In the data rows, the value 50 means zero.
Here are some points, each followed by its number:
59/43/36/34/32/30/32/42/29/45/41/68 0
51/45/64/64/60/52/56/41/55/40/50/48 1
53/43/62/63/59/55/54/41/56/39/47/49 2
63/40/45/49/44/59/42/46/56/51/39/54 3
56/40/54/59/55/46/49/47/56/44/43/51 4
30/63/38/34/45/38/52/47/56/49/62/34 5
49/49/66/63/62/54/58/38/56/39/52/49 6
56/41/56/60/57/48/50/46/56/42/43/51 7
43/63/59/59/60/58/64/52/56/47/60/45 8
39/61/53/53/59/59/61/75/56/56/64/42 9
63/41/46/50/45/40/43/46/57/51/38/53 10
63/40/40/41/37/64/39/48/31/53/38/63 11
60/39/49/53/50/45/45/48/56/49/39/52 12
62/41/40/40/36/58/38/46/30/51/38/64 13
52/43/64/63/61/55/55/42/56/39/51/49 14
43/65/58/57/60/58/64/58/56/47/60/45 15
38/63/53/52/58/60/60/72/55/57/64/41 16
57/40/33/32/29/23/30/48/29/44/43/70 17
41/64/54/54/58/60/62/71/56/51/63/44 18
62/41/40/40/35/51/37/45/29/47/40/64 19
35/65/44/41/50/58/55/63/55/79/64/34 20
36/64/46/45/54/57/57/69/54/72/65/37 21
57/40/35/34/31/27/31/46/28/44/42/70 22
55/41/32/32/28/24/30/47/29/44/42/71 23
41/65/56/55/59/61/62/69/56/47/61/43 24
55/39/31/31/27/22/29/49/29/45/41/70 25
59/39/50/54/50/43/46/49/56/52/37/52 26
64/40/39/43/38/53/40/46/33/54/36/61 27
New points follow, each followed by the numbers of its two nearest points above by angle, nearest first.
30/61/36/33/45/32/50/45/55/44/42/34 5 25
44/63/61/60/60/55/64/49/56/45/60/45 8 15
33/65/43/39/49/58/54/58/56/77/65/33 20 21
47/52/67/63/61/52/63/38/57/40/54/48 6 1
45/63/63/61/60/54/64/47/56/43/57/45 8 15
47/51/67/62/61/52/61/38/55/40/54/48 6 1
63/40/44/47/43/64/41/46/56/55/37/53 3 11
62/41/47/51/46/42/44/45/56/50/38/53 10 12
46/54/67/61/62/55/63/39/55/41/56/47 6 1
36/63/48/46/55/57/58/73/55/69/66/37 21 16
44/60/64/60/60/55/64/43/57/42/57/45 8 6
57/39/53/58/54/46/48/49/56/47/40/51 4 7
32/65/41/38/46/56/53/57/56/73/66/33 20 21
31/65/38/36/45/44/52/51/55/59/64/34 5 20
